One turn moves every row onto another: examples first, then more rows asked
Z938: [ -6  33   2  -3   1 -14  -7 -14   3  34  18 -17   7   5   2 -14  33  10
   8  17  -8 -14  -7]
Z768: [ -4  33  -2   5   6  -1   2 -22   4  38  11  -6  -1   9  11 -15  36  11
  15  15 -15 -15  -6]
Z532: [ 10  11   7 -14  -7 -32  -4  -8   2  17   5  14 -12   3  -8   5  21   3
  22  13  -3 -16  -8]
Z365: [  9   8   9 -19  15 -24  -4 -26 -10  14  10  17  -3   6  -3  -1  25   7
  10   8  -4 -28   9]
Z981: [ -5  33  14 -24   1  18   6 -22  -3  17  10   2   2   5   7  -1  22   8
   4  22  -4 -21 -21]
Z682: [  9  20   4 -18   4 -22   1 -27  -2  14  12  25 -11  13  -5   2  23  -4
  26  12  -7 -19   4]
Z156: [ -3  25   1  -3   6   9   5  -9   8  20   9  16   7  -3   2  -8   7   3
   8  -2  18 -11 -15]
Z212: [ 14  14   6 -13   2 -28   5 -16  -6  10  10  17 -10  11  -5   5  23   7
  25  11 -13 -23   2]
Z255: [ 10   9   8 -14   9 -18   7 -23 -10  11   9  14  -9  11 -11  -1  24  11
  18  11 -11 -27   8]
Z821: [ -4  -8   2   8   2   3  -6 -16   2  20   7   2   1  22  12  -9  30   4
  10  18   3 -15 -16]
Z134: [-16  24  -2 -12  12  12  -8 -19   7  36   8  -1  12   9  13  -2  30  -5
  13  15  -4 -25 -21]
Z854: [  7  16   3 -19  13 -13  -1 -33 -10  14   8  24 -11  10  -5  -1  26   5
  19  12  -6 -23  10]
Z288: [ 10  26   3  -3   5  11   6  -8   1  14  -1   8   0  21  14 -11  14  26
  15   4  13 -10  -3]
Z940: [ -4  24  15 -23  14  13   7 -25   3  23  11   4   8   2  17  -5  26   2
  -2  11  -5 -24 -23]
Z603: [  8  16   6  -6  10   2  10  -8  13  19  10   0  12  17   7 -20  13  14
   9  -2  19 -16  -4]
Z607: [ -9   0   2   1  -3   2 -16 -21   0  17  11   2   1  20   5  -8  28  -4
   8  22  13 -10 -15]
Z452: [ -9  20   1  -7   9   3 -10  -7  -2  32  -1  -7  13   8  19   6  30  14
  11  14  -8 -25 -23]
Z421: [ 11  10   0 -10   7 -27  -5 -19   5  24   2  26 -14   3  11   3  25   0
  21   3  -3 -16  -8]
Z159: [  5  14   0 -13  -1 -18   7 -20   9  23   7  22 -16   8  -9  -5  23 -10
  29  11  -4 -17  -4]
Z893: [  2  19   2   2   5   5   7   1   4  18   3  14   7  -3   7  -5   9  16
   7  -4  13 -12 -17]
Z117: [  1  22  18 -19   5  10   8 -13  -6  17   4  -1   6   2  18   3  23  17
   0  14 -10 -25 -25]
Z391: [ 13  11   7 -16  10 -30  -1 -22   0  15  12  23  -5   9   4   3  24  -1
  20   3  -7 -22   2]
Z621: [  6  30   4 -17   3   5  -6 -13   4  12   9   5   6  15   5 -12  11  12
   9   7  26  -5  -2]
Z523: [ -2  40  -2  -3   3  -9 -16 -20  -3  34  10  -5  -1   6  17  -7  36  14
   7  15  -7 -10  -7]
Z775: [ -2  30   0  -1  -2  10   8  -3   1  15   5  13   1  -2  -1  -4   6  13
  12   3  16  -8 -14]
Z337: [-15  31   1 -12  -2  11  -8 -10  -3  29   4  -9  10  11   1   5  27   8
  16  25  -7 -21 -21]
Z952: [ -5   3   0   5  -5   5 -15 -18  -6  15   3   5  -5  22  11  -2  28   8
  11  24   5  -8 -17]

Z156 -> Z775
Z523 -> Z768
Z337 -> Z452
Now find these:
Z532 -> Z421
Z365 -> Z854
Z940 -> Z981
Z607 -> Z952
Z682 -> Z212
Z603 -> Z621

One turn moves every row onto another: examples first, then more rows asked
Z827: [  3 -18   3  -3   7  13  -8  14 -13  -1   3 -16  16 -15  -3]
Z666: [  9   4   1  -9  -7  -2 -13   8  -7   7   5  -5  15 -21   3]
Z789: [ 11  -5  -7   2   0  10 -11 -16  -2  15   7  10  -5   2   8]
Z429: [  7 -16   6  -8   8  15 -23  11 -10   7   2  -2  20  -9   0]
Z998: [  2  -3   9   7   0  12 -13  -4  -7  24  -7   3  -1  13   6]
Z630: [  4 -19  18 -11  14 -11  -6  -1  -3   7   1 -20  13  -4   3]
Z962: [ 13  -9  13 -13   3 -11  -1  11   6  -6  12 -15   3   2  12]
Z934: [ 18 -17 -17   2   3  -2   6   2 -14   8 -13  -8  -1  -4   2]
Z669: [ 13  -6  -9  -5   4  11  -4 -11  20   5  -1  -4   3   8  -4]
Z405: [  6 -14   9  -9   5  20 -25   3  -7   9  -1   1  19  -4   5]
Z772: [  3  -1  13  11   3   3   3  -2 -10   8   6  14   9  -3 -14]
Z377: [ 12 -29  19  -1  -4  -9 -11  11 -11   1   2 -12   4   7   6]
Z406: [ 11 -11  14   4  -1   8   6   4  -8   6  11   6   1   9 -17]
Z140: [ 10  -7   3  -1   8   3  -8 -18 -10   0  -7 -13  -5   2  24]
Z925: [ 15  -9  13   4   9   5  10  11 -17  -9 -14   0  -4   0  10]
Z784: [ 19 -10  14   6   6  -7 -11  -5  -8 -15 -12   7   5   0  -7]
Z856: [ 23   3   8   0  11  -7   1 -23   0   4   1  -5  -4  -2   6]
Z182: [ 15   0  -9   2  -4   3  -6  -2   2   0 -21  -3  20  -5   8]
Z958: [ 26 -17  18  -4  -2   3  -4   6  -6  -6  12  -3   7   3  21]
Z232: [ -5   1   4  -9   8  14   6  10 -13  -8   2   3   6   9  -4]
Z901: [  1 -14  -4  -5   7   8   6   8 -10  -1   3 -20  11 -16  -4]
Z329: [  8 -12  21  -2 -12 -11   6  -6   3   6  -2  -1   0  11  -7]
Z894: [-5  8 14  8  7 -1 -5  0 -9  3 -3  9 13 -7 -8]
Z196: [  0  -5  -1 -12   9  10 -14 -12   3   8 -13   6   4   9   0]
Z37: [ 25   4  11  -1   8 -10   5 -17  -6  -2  -4  -7  -3   0   7]
Z76: [ 25  -1  15   2   9   0  13   2 -11  -8 -10  -7  -4  -2   8]
Z207: [ 23  -6  -6   4  -9   4  -6  -5   3  -3 -14   3  17 -13   1]
Z54: [  6 -12  -4   6  -3  -4 -16  15  11   5   3  -1  16   5  14]
Z96: [ 10  -3  -1  -5   4  -5  -4  10   1   9 -15 -21  12   8  17]
Z747: [ 14 -20  16   6  -1   6   4   6  -5   4  16   1   1  11 -12]
Z450: [ 11  -2 -10  -2   2  -2  -8   6   0   6 -18 -19  16   7  16]
Z92: [  7 -20  10 -17  16  18  -6   0   1   7   8   5   0  -7  -2]

Z232 -> Z784
Z856 -> Z96
Now find these:
Z772 -> Z76
Z958 -> Z669
Z196 -> Z377
Z329 -> Z140
Z406 -> Z37
Z894 -> Z925

